128 stands for zero in the data rows.
Each row of this table is followed by its label. One hidden rule gives the labels. It looks at one to three of the table's principal directions, none of them among the few with the most spread.
[131. 111. 126. 127. 115. 99. 116. 133. 110. 100. 128. 145. 139. 121. 126.
 104. 76. 112. 147. 128. 102. 123. 163. 136. 152. 121. 117. 147. 129. 108.
 133. 128.] 2
[109. 171. 207. 121. 114. 116. 168. 168. 122. 196. 172. 158. 169. 96. 119.
 162. 98. 95. 96. 92. 122. 75. 149. 92. 156. 127. 184. 100. 224. 160.
 108. 101.] 0
[107. 130. 157. 164. 115. 54. 143. 147. 184. 129. 145. 138. 98. 121. 128.
 119. 0. 95. 104. 80. 119. 136. 198. 111. 181. 115. 145. 193. 196. 120.
 131. 76.] 0
[181. 179. 166. 149. 97. 151. 115. 161. 121. 186. 154. 166. 169. 119. 122.
 160. 177. 116. 103. 24. 86. 44. 115. 104. 142. 138. 160. 77. 122. 156.
 101. 95.] 1
[105. 78. 86. 91. 157. 126. 113. 92. 135. 78. 93. 92. 51. 155. 139.
 85. 130. 133. 143. 180. 162. 198. 120. 164. 121. 124. 126. 176. 98. 94.
 158. 141.] 4
[121. 64. 95. 23. 157. 146. 88. 93. 65. 107. 81. 137. 76. 140. 121.
 82. 202. 97. 149. 128. 118. 133. 100. 176. 136. 129. 182. 137. 73. 72.
 170. 141.] 0
[102. 114. 146. 65. 127. 138. 133. 128. 87. 141. 123. 135. 121. 117. 107.
 102. 144. 95. 134. 130. 116. 113. 111. 136. 137. 121. 182. 124. 143. 118.
 154. 138.] 0
[105. 145. 187. 89. 134. 132. 141. 160. 100. 196. 147. 125. 129. 104. 117.
 129. 117. 85. 94. 86. 117. 74. 133. 100. 154. 137. 214. 133. 224. 136.
 151. 83.] 4
[94. 116. 155. 79. 145. 124. 139. 133. 103. 150. 137. 123. 112. 115. 124.
 124. 126. 99. 111. 132. 134. 124. 128. 125. 142. 130. 178. 139. 179. 116.
 146. 115.] 4
[130. 160. 194. 116. 126. 121. 126. 168. 120. 205. 162. 138. 122. 110. 128.
 146. 118. 83. 72. 34. 106. 61. 143. 92. 169. 144. 213. 131. 216. 138.
 129. 54.] 3
[123. 108. 66. 198. 111. 88. 137. 105. 141. 53. 140. 152. 190. 117. 124.
 162. 106. 169. 159. 185. 111. 175. 138. 133. 90. 119. 0. 107. 44. 112.
 94. 189.] 3
[85. 139. 158. 122. 138. 108. 165. 142. 111. 172. 158. 145. 180. 90. 114.
 177. 118. 112. 101. 133. 123. 105. 135. 95. 123. 132. 139. 102. 197. 134.
 120. 124.] 3
[107. 118. 132. 122. 141. 127. 154. 138. 90. 147. 155. 147. 180. 94. 123.
 175. 169. 125. 115. 134. 123. 101. 113. 113. 106. 139. 124. 93. 135. 114.
 127. 142.] 3
[157. 111. 79. 45. 154. 211. 52. 84. 70. 129. 54. 98. 81. 171. 132.
 77. 255. 142. 159. 160. 132. 134. 67. 162. 96. 144. 156. 97. 70. 132.
 151. 143.] 4
[161. 117. 106. 98. 154. 145. 81. 109. 103. 118. 93. 115. 123. 149. 145.
 114. 146. 140. 142. 145. 126. 127. 141. 148. 139. 139. 118. 137. 123. 114.
 126. 120.] 1
[126. 136. 113. 164. 114. 105. 119. 120. 156. 99. 124. 115. 129. 138. 126.
 115. 64. 141. 139. 152. 120. 160. 153. 124. 132. 119. 81. 151. 132. 138.
 117. 132.] 0
[98. 72. 111. 6. 170. 178. 128. 95. 66. 113. 81. 103. 81. 138. 119.
 78. 212. 115. 158. 194. 162. 150. 76. 177. 114. 122. 191. 137. 103. 90.
 184. 171.] 2
[131. 88. 96. 128. 156. 98. 113. 104. 152. 75. 103. 112. 81. 151. 155.
 109. 82. 141. 141. 166. 158. 184. 166. 159. 144. 125. 98. 184. 114. 92.
 134. 126.] 1
[112. 189. 199. 229. 107. 75. 205. 188. 179. 190. 215. 162. 218. 75. 129.
 229. 47. 127. 70. 78. 126. 79. 173. 58. 139. 132. 108. 105. 227. 165.
 81. 93.] 3
[154. 163. 163. 149. 98. 124. 132. 155. 147. 175. 148. 167. 142. 120. 115.
 149. 138. 105. 103. 26. 96. 69. 127. 108. 150. 126. 168. 104. 126. 145.
 113. 95.] 3
[97. 147. 152. 174. 111. 119. 200. 147. 135. 124. 181. 152. 197. 95. 131.
 184. 123. 153. 133. 192. 159. 141. 124. 108. 90. 122. 77. 74. 137. 159.
 90. 180.] 4
[79. 96. 118. 181. 126. 55. 199. 135. 137. 77. 186. 158. 201. 79. 121.
 189. 61. 137. 127. 175. 127. 158. 158. 120. 116. 115. 42. 134. 118. 87.
 111. 175.] 1
[157. 184. 155. 208. 86. 143. 156. 167. 134. 157. 169. 164. 210. 108. 134.
 178. 143. 155. 131. 118. 122. 81. 127. 91. 97. 135. 89. 52. 127. 187.
 81. 142.] 0
[125. 136. 120. 129. 114. 124. 111. 122. 118. 121. 113. 130. 145. 130. 117.
 109. 100. 128. 147. 150. 108. 131. 141. 124. 128. 122. 110. 121. 138. 143.
 123. 137.] 0
[62. 84. 114. 109. 162. 84. 158. 109. 151. 95. 130. 85. 85. 122. 121.
 117. 57. 117. 112. 176. 154. 194. 142. 135. 137. 116. 124. 205. 167. 84.
 162. 129.] 4
[118. 171. 188. 207. 98. 67. 191. 176. 197. 160. 177. 156. 169. 98. 121.
 167. 2. 114. 99. 72. 123. 96. 189. 87. 166. 111. 130. 151. 207. 151.
 108. 94.] 2
[129. 122. 128. 90. 146. 127. 122. 114. 146. 147. 109. 119. 99. 136. 110.
 124. 138. 109. 106. 75. 117. 118. 114. 138. 155. 120. 172. 161. 127. 103.
 150. 106.] 1
[144. 103. 94. 80. 131. 146. 70. 99. 105. 97. 88. 107. 76. 157. 120.
 70. 154. 117. 145. 119. 103. 144. 109. 159. 140. 127. 142. 156. 79. 103.
 152. 125.] 0
[91. 83. 91. 123. 148. 104. 154. 106. 153. 96. 127. 110. 96. 122. 111.
 132. 131. 125. 115. 123. 135. 168. 101. 144. 117. 117. 120. 174. 81. 76.
 163. 143.] 4
[154. 142. 127. 180. 95. 95. 122. 134. 186. 97. 135. 129. 109. 142. 121.
 108. 52. 126. 128. 75. 103. 138. 154. 132. 161. 110. 104. 173. 100. 124.
 121. 111.] 2
[159. 183. 169. 250. 70. 74. 165. 173. 226. 139. 168. 171. 147. 123. 134.
 153. 17. 130. 114. 46. 119. 105. 188. 96. 159. 110. 104. 136. 143. 170.
 87. 93.] 0
[79. 97. 140. 101. 150. 82. 162. 130. 108. 125. 159. 131. 156. 90. 108.
 155. 87. 100. 102. 128. 110. 127. 141. 122. 150. 122. 133. 162. 168. 77.
 146. 128.] 1
[169. 186. 163. 124. 114. 192. 103. 148. 93. 167. 129. 114. 162. 140. 143.
 122. 170. 149. 141. 155. 133. 90. 116. 112. 116. 144. 136. 72. 166. 193.
 99. 127.] 2
[146. 146. 152. 113. 133. 127. 90. 136. 134. 162. 113. 121. 91. 145. 141.
 109. 103. 108. 109. 87. 122. 108. 158. 119. 163. 139. 175. 147. 186. 142.
 127. 71.] 3
[130. 104. 70. 133. 147. 172. 127. 98. 113. 86. 106. 101. 131. 143. 141.
 130. 211. 179. 161. 214. 165. 173. 78. 150. 63. 136. 68. 100. 50. 127.
 131. 187.] 4
[141. 155. 143. 112. 131. 158. 110. 131. 124. 177. 115. 129. 120. 137. 130.
 133. 173. 124. 114. 101. 130. 101. 113. 116. 124. 140. 168. 97. 151. 159.
 121. 104.] 3
[137. 85. 86. 102. 146. 129. 99. 105. 106. 84. 101. 114. 104. 140. 131.
 98. 141. 130. 148. 142. 121. 146. 124. 158. 131. 129. 114. 160. 81. 84.
 154. 139.] 1
[125. 135. 135. 124. 132. 155. 147. 132. 123. 137. 141. 114. 133. 125. 127.
 139. 169. 138. 123. 139. 143. 126. 94. 127. 109. 131. 135. 113. 119. 135.
 130. 142.] 4
[117. 55. 79. 72. 170. 89. 77. 75. 156. 54. 77. 93. 0. 176. 151.
 63. 81. 113. 132. 147. 153. 222. 160. 186. 171. 121. 136. 232. 99. 59.
 158. 105.] 3
[140. 162. 157. 148. 109. 137. 119. 156. 110. 166. 147. 136. 157. 117. 131.
 137. 125. 120. 117. 105. 109. 86. 137. 98. 129. 141. 142. 100. 172. 161.
 115. 103.] 3
[169. 153. 136. 102. 133. 195. 74. 136. 64. 167. 107. 125. 135. 145. 158.
 116. 216. 141. 142. 152. 136. 90. 114. 121. 103. 162. 152. 61. 148. 174.
 112. 115.] 3
[138. 115. 99. 110. 127. 168. 113. 107. 111. 87. 98. 106. 104. 154. 138.
 86. 165. 154. 172. 199. 154. 166. 102. 158. 99. 125. 106. 119. 77. 138.
 135. 172.] 2
[148. 164. 105. 209. 116. 117. 132. 118. 206. 126. 122. 125. 138. 147. 134.
 162. 103. 170. 122. 123. 142. 156. 137. 111. 109. 124. 64. 120. 108. 165.
 90. 125.] 3
[113. 64. 77. 34. 182. 139. 80. 73. 111. 99. 62. 93. 32. 164. 133.
 78. 173. 116. 134. 152. 149. 181. 109. 177. 135. 131. 166. 179. 95. 73.
 173. 123.] 3
[141. 172. 169. 185. 116. 129. 153. 163. 160. 163. 161. 132. 141. 124. 154.
 160. 105. 142. 109. 119. 157. 111. 150. 97. 125. 139. 128. 107. 180. 175.
 97. 103.] 4
[124. 93. 79. 154. 140. 97. 148. 94. 179. 61. 112. 130. 112. 142. 133.
 136. 103. 158. 149. 166. 156. 194. 137. 162. 120. 108. 61. 160. 54. 94.
 122. 168.] 4
[122. 125. 145. 134. 120. 72. 110. 141. 133. 147. 141. 160. 125. 114. 122.
 135. 65. 87. 99. 55. 85. 101. 178. 110. 173. 130. 152. 151. 171. 108.
 124. 75.] 3
[121. 173. 169. 167. 122. 120. 185. 152. 177. 172. 166. 124. 175. 105. 106.
 181. 98. 133. 92. 87. 128. 99. 122. 96. 137. 115. 131. 131. 170. 147.
 116. 119.] 4
[124. 114. 122. 114. 146. 108. 106. 113. 170. 115. 101. 91. 49. 157. 135.
 89. 69. 116. 115. 111. 141. 166. 152. 143. 164. 122. 154. 205. 153. 109.
 152. 88.] 4
[104. 50. 52. 109. 172. 99. 125. 75. 122. 29. 102. 105. 107. 139. 144.
 120. 119. 159. 160. 231. 159. 221. 136. 177. 110. 121. 45. 175. 60. 59.
 141. 182.] 1
[132. 139. 147. 130. 128. 114. 111. 140. 115. 142. 139. 130. 137. 123. 137.
 131. 98. 117. 115. 118. 114. 113. 157. 114. 147. 138. 132. 130. 175. 134.
 116. 100.] 3
[153. 119. 123. 124. 130. 130. 91. 125. 114. 97. 106. 124. 100. 152. 163.
 89. 99. 137. 159. 173. 146. 149. 169. 147. 142. 135. 115. 140. 136. 135.
 119. 123.] 2
[168. 148. 117. 155. 129. 128. 82. 126. 137. 127. 124. 110. 131. 145. 141.
 132. 115. 142. 116. 104. 106. 122. 146. 120. 143. 140. 97. 141. 132. 133.
 108. 97.] 3
[129. 142. 173. 120. 126. 112. 145. 153. 137. 175. 154. 155. 126. 112. 127.
 154. 126. 96. 90. 52. 119. 84. 139. 113. 159. 131. 185. 127. 165. 124.
 125. 87.] 3
[164. 192. 158. 198. 87. 146. 109. 167. 130. 157. 150. 123. 168. 130. 143.
 127. 95. 146. 132. 124. 113. 93. 151. 86. 121. 143. 103. 92. 178. 199.
 93. 103.] 0
[106. 114. 101. 146. 140. 115. 151. 113. 131. 105. 133. 129. 162. 117. 126.
 160. 131. 152. 136. 179. 140. 156. 124. 128. 99. 125. 73. 115. 109. 119.
 118. 163.] 3
[117. 120. 124. 170. 123. 90. 178. 129. 168. 106. 147. 166. 159. 112. 130.
 169. 98. 142. 135. 138. 146. 145. 148. 132. 123. 112. 85. 120. 101. 119.
 107. 158.] 4
[132. 148. 144. 128. 125. 150. 132. 140. 102. 163. 141. 144. 164. 115. 129.
 156. 174. 131. 121. 126. 126. 96. 114. 110. 109. 140. 137. 78. 142. 152.
 113. 130.] 3
[94. 157. 164. 177. 102. 100. 201. 155. 170. 151. 182. 144. 176. 92. 98.
 175. 89. 122. 101. 98. 121. 114. 118. 95. 124. 110. 121. 119. 148. 142.
 118. 140.] 4
[135. 137. 127. 143. 129. 133. 115. 134. 114. 137. 131. 127. 142. 127. 141.
 137. 134. 137. 128. 142. 128. 122. 137. 115. 117. 141. 113. 108. 146. 144.
 115. 120.] 3
[95. 96. 132. 35. 155. 150. 110. 122. 32. 154. 125. 129. 136. 106. 114.
 121. 199. 92. 121. 141. 107. 99. 98. 131. 121. 145. 184. 104. 153. 99.
 159. 131.] 3
[117. 108. 122. 122. 143. 130. 145. 126. 113. 115. 137. 130. 131. 121. 142.
 142. 152. 137. 132. 163. 152. 142. 122. 136. 111. 134. 117. 119. 117. 116.
 128. 147.] 3
[122. 139. 159. 117. 117. 104. 121. 140. 140. 146. 124. 133. 108. 129. 121.
 101. 58. 96. 121. 96. 113. 114. 166. 120. 170. 119. 169. 160. 186. 133.
 136. 93.] 0
[88. 99. 140. 62. 156. 127. 118. 123. 75. 124. 127. 95. 104. 120. 130.
 97. 110. 103. 124. 178. 134. 144. 136. 133. 141. 135. 162. 160. 191. 104.
 158. 121.] 2
[134. 143. 140. 98. 126. 147. 125. 130. 119. 171. 125. 133. 141. 120. 96.
 137. 170. 107. 107. 62. 94. 81. 94. 120. 137. 125. 174. 118. 125. 124.
 142. 115.] 1
[134. 166. 192. 133. 93. 123. 159. 169. 136. 181. 151. 166. 157. 106. 106.
 130. 95. 92. 117. 53. 102. 59. 141. 106. 161. 114. 192. 114. 173. 153.
 130. 106.] 2
[89. 68. 109. 92. 168. 68. 126. 100. 158. 84. 106. 104. 48. 141. 137.
 97. 43. 105. 118. 144. 151. 193. 174. 157. 171. 117. 142. 227. 154. 65.
 161. 105.] 3
[80. 102. 146. 62. 131. 111. 136. 122. 122. 141. 120. 128. 70. 124. 101.
 91. 113. 75. 113. 98. 119. 135. 119. 137. 155. 114. 208. 162. 153. 103.
 168. 112.] 0
[137. 105. 111. 104. 146. 123. 77. 113. 117. 115. 100. 117. 69. 153. 155.
 97. 125. 120. 129. 133. 136. 151. 153. 142. 143. 143. 142. 151. 137. 116.
 133. 96.] 3
[169. 173. 162. 196. 98. 121. 145. 159. 169. 137. 143. 155. 155. 133. 153.
 142. 77. 148. 141. 119. 147. 108. 173. 114. 140. 124. 107. 108. 150. 176.
 88. 119.] 2
[91. 44. 34. 106. 157. 99. 105. 66. 143. 40. 76. 106. 52. 154. 125.
 87. 129. 138. 156. 184. 144. 226. 115. 175. 104. 117. 83. 182. 36. 65.
 165. 163.] 3
[123. 121. 141. 47. 150. 170. 98. 124. 48. 167. 112. 136. 132. 125. 133.
 120. 210. 108. 131. 148. 126. 96. 107. 131. 119. 148. 182. 81. 157. 133.
 135. 126.] 3
[137. 166. 161. 169. 87. 113. 156. 153. 153. 141. 169. 152. 171. 109. 106.
 151. 100. 120. 114. 74. 95. 97. 126. 108. 143. 113. 120. 114. 123. 145.
 105. 130.] 2
Which label does each new row get?
[141. 93. 130. 32. 170. 167. 64. 120. 42. 136. 88. 107. 76. 148. 164.
 75. 179. 108. 143. 167. 146. 118. 138. 153. 142. 157. 192. 135. 168. 110.
 156. 102.] -> 1
[156. 111. 99. 64. 131. 197. 84. 108. 75. 123. 87. 113. 101. 150. 117.
 81. 240. 128. 155. 122. 114. 110. 62. 159. 108. 133. 164. 107. 53. 118.
 161. 150.] -> 2
[183. 125. 83. 124. 135. 195. 96. 100. 112. 77. 80. 111. 124. 171. 162.
 99. 201. 191. 194. 225. 174. 164. 105. 171. 86. 132. 70. 91. 46. 154.
 110. 188.] -> 2
[145. 119. 134. 79. 131. 170. 105. 133. 97. 145. 103. 115. 84. 142. 128.
 80. 178. 110. 137. 102. 128. 101. 101. 144. 133. 134. 197. 134. 117. 124.
 165. 114.] -> 2
[104. 118. 147. 175. 125. 31. 175. 139. 210. 99. 169. 126. 124. 108. 108.
 150. 0. 104. 88. 64. 106. 149. 186. 122. 196. 98. 107. 233. 160. 74.
 134. 97.] -> 1
[90. 71. 77. 100. 150. 101. 141. 92. 125. 90. 109. 135. 123. 118. 104.
 133. 142. 123. 136. 142. 120. 162. 109. 152. 114. 115. 106. 149. 68. 71.
 156. 163.] -> 3
[147. 158. 134. 150. 118. 158. 138. 133. 153. 147. 125. 119. 135. 137. 124.
 134. 152. 147. 128. 117. 139. 117. 104. 120. 113. 125. 129. 111. 117. 159.
 122. 133.] -> 4
[112. 101. 140. 142. 137. 39. 150. 128. 158. 76. 160. 142. 139. 111. 134.
 145. 0. 112. 115. 129. 117. 159. 205. 140. 191. 110. 86. 201. 158. 72.
 113. 118.] -> 1
[145. 155. 151. 189. 110. 79. 135. 151. 162. 142. 159. 164. 166. 114. 137.
 170. 59. 124. 106. 79. 107. 104. 184. 102. 157. 129. 101. 126. 162. 138.
 89. 94.] -> 3
[121. 93. 100. 77. 147. 151. 110. 103. 102. 89. 93. 92. 91. 146. 126.
 75. 139. 131. 157. 181. 140. 162. 110. 161. 124. 121. 133. 161. 104. 103.
 163. 153.] -> 2
[166. 166. 117. 198. 96. 127. 118. 130. 164. 113. 130. 142. 161. 142. 137.
 143. 108. 163. 145. 134. 122. 135. 144. 118. 116. 125. 61. 97. 98. 169.
 82. 140.] -> 0
[194. 176. 133. 160. 115. 185. 99. 143. 96. 148. 126. 137. 191. 138. 155.
 148. 190. 171. 153. 154. 130. 86. 122. 116. 99. 149. 89. 52. 118. 183.
 85. 141.] -> 1
[146. 141. 123. 120. 135. 161. 124. 118. 163. 147. 93. 112. 89. 155. 128.
 111. 157. 139. 131. 112. 154. 130. 106. 138. 123. 123. 159. 133. 114. 147.
 140. 121.] -> 4
[180. 103. 73. 65. 144. 192. 39. 84. 81. 85. 59. 100. 73. 183. 149.
 62. 218. 150. 174. 170. 131. 155. 97. 180. 117. 139. 122. 121. 47. 120.
 137. 147.] -> 2
[161. 129. 122. 152. 127. 91. 80. 123. 154. 110. 118. 134. 99. 150. 153.
 118. 67. 125. 120. 97. 114. 141. 187. 132. 169. 134. 108. 163. 140. 120.
 105. 83.] -> 3
[120. 163. 160. 202. 117. 75. 191. 152. 192. 150. 180. 153. 197. 95. 115.
 207. 57. 135. 91. 85. 121. 110. 158. 94. 145. 114. 88. 133. 162. 133.
 93. 120.] -> 1
[118. 149. 141. 153. 113. 151. 182. 143. 166. 160. 137. 132. 134. 118. 108.
 146. 163. 135. 120. 97. 147. 109. 82. 116. 99. 117. 155. 107. 106. 152.
 142. 144.] -> 4
[190. 144. 118. 133. 99. 157. 94. 117. 174. 101. 87. 123. 70. 178. 131.
 69. 131. 139. 159. 89. 129. 136. 121. 164. 151. 109. 140. 149. 55. 145.
 126. 128.] -> 2
[135. 137. 173. 179. 89. 55. 182. 156. 210. 96. 166. 160. 119. 120. 120.
 122. 0. 104. 123. 65. 121. 132. 190. 137. 198. 89. 130. 196. 132. 110.
 118. 116.] -> 2
[145. 157. 166. 149. 114. 110. 106. 165. 114. 182. 150. 149. 149. 112. 132.
 141. 96. 98. 97. 52. 88. 62. 165. 91. 159. 145. 164. 121. 197. 143.
 120. 64.] -> 3
[126. 124. 114. 157. 131. 97. 128. 123. 144. 100. 143. 117. 148. 122. 127.
 145. 81. 139. 121. 138. 115. 148. 149. 124. 137. 125. 76. 155. 130. 110.
 117. 128.] -> 1
[80. 111. 125. 105. 140. 126. 166. 119. 107. 120. 151. 118. 152. 103. 108.
 149. 149. 126. 121. 169. 132. 148. 95. 126. 105. 122. 117. 120. 126. 110.
 137. 165.] -> 4
[107. 95. 141. 12. 172. 179. 108. 125. 12. 157. 118. 109. 134. 111. 129.
 111. 221. 103. 129. 171. 129. 93. 92. 139. 120. 152. 196. 107. 168. 100.
 167. 135.] -> 1
[112. 76. 106. 66. 157. 130. 123. 107. 79. 95. 117. 129. 118. 122. 128.
 117. 167. 118. 142. 163. 131. 144. 114. 161. 128. 129. 134. 138. 95. 76.
 150. 156.] -> 1
[90. 82. 98. 72. 163. 132. 164. 91. 132. 100. 112. 112. 110. 125. 105.
 132. 168. 131. 131. 163. 152. 170. 83. 163. 114. 109. 131. 153. 79. 79.
 159. 175.] -> 4
[158. 134. 134. 72. 129. 186. 72. 126. 72. 152. 97. 124. 94. 152. 143.
 86. 207. 118. 143. 127. 127. 103. 105. 140. 124. 147. 182. 92. 125. 151.
 134. 114.] -> 0
[79. 124. 140. 132. 140. 115. 193. 133. 134. 135. 155. 124. 168. 97. 110.
 166. 114. 132. 118. 167. 148. 138. 115. 115. 109. 118. 116. 125. 155. 122.
 135. 159.] -> 4
[158. 126. 103. 111. 136. 155. 80. 110. 126. 136. 102. 122. 89. 154. 135.
 120. 196. 131. 119. 88. 118. 124. 100. 139. 124. 142. 143. 119. 84. 125.
 128. 107.] -> 3
[125. 139. 145. 124. 109. 129. 131. 139. 111. 135. 142. 141. 149. 117. 116.
 125. 126. 115. 130. 118. 107. 109. 125. 120. 132. 124. 136. 111. 134. 137.
 123. 133.] -> 0
[71. 95. 120. 158. 144. 73. 195. 124. 169. 94. 167. 121. 132. 100. 120.
 167. 76. 132. 106. 154. 153. 178. 133. 126. 120. 115. 90. 169. 128. 88.
 136. 149.] -> 4
[112. 155. 155. 159. 116. 133. 170. 148. 145. 148. 153. 128. 158. 113. 126.
 151. 114. 138. 123. 147. 147. 123. 124. 105. 111. 124. 122. 106. 160. 161.
 116. 140.] -> 4
[127. 160. 155. 152. 116. 139. 166. 148. 148. 162. 148. 137. 160. 114. 118.
 157. 135. 133. 116. 110. 135. 102. 114. 108. 119. 123. 138. 105. 145. 155.
 119. 131.] -> 4
[166. 155. 151. 121. 94. 153. 94. 143. 115. 146. 101. 153. 116. 148. 135.
 81. 124. 116. 159. 108. 116. 93. 147. 132. 144. 127. 166. 101. 135. 171.
 121. 114.] -> 0
[132. 172. 157. 102. 137. 194. 115. 139. 112. 200. 117. 91. 115. 138. 129.
 123. 191. 131. 109. 126. 145. 97. 88. 102. 107. 146. 187. 95. 186. 182.
 136. 102.] -> 4
[140. 171. 143. 207. 104. 134. 164. 156. 150. 143. 160. 138. 195. 112. 136.
 171. 115. 163. 133. 147. 140. 111. 134. 96. 97. 131. 76. 84. 140. 176.
 94. 145.] -> 4
[90. 46. 54. 63. 174. 125. 97. 69. 100. 34. 82. 66. 57. 154. 133.
 65. 124. 139. 161. 237. 153. 229. 114. 182. 116. 123. 91. 200. 82. 62.
 174. 168.] -> 2
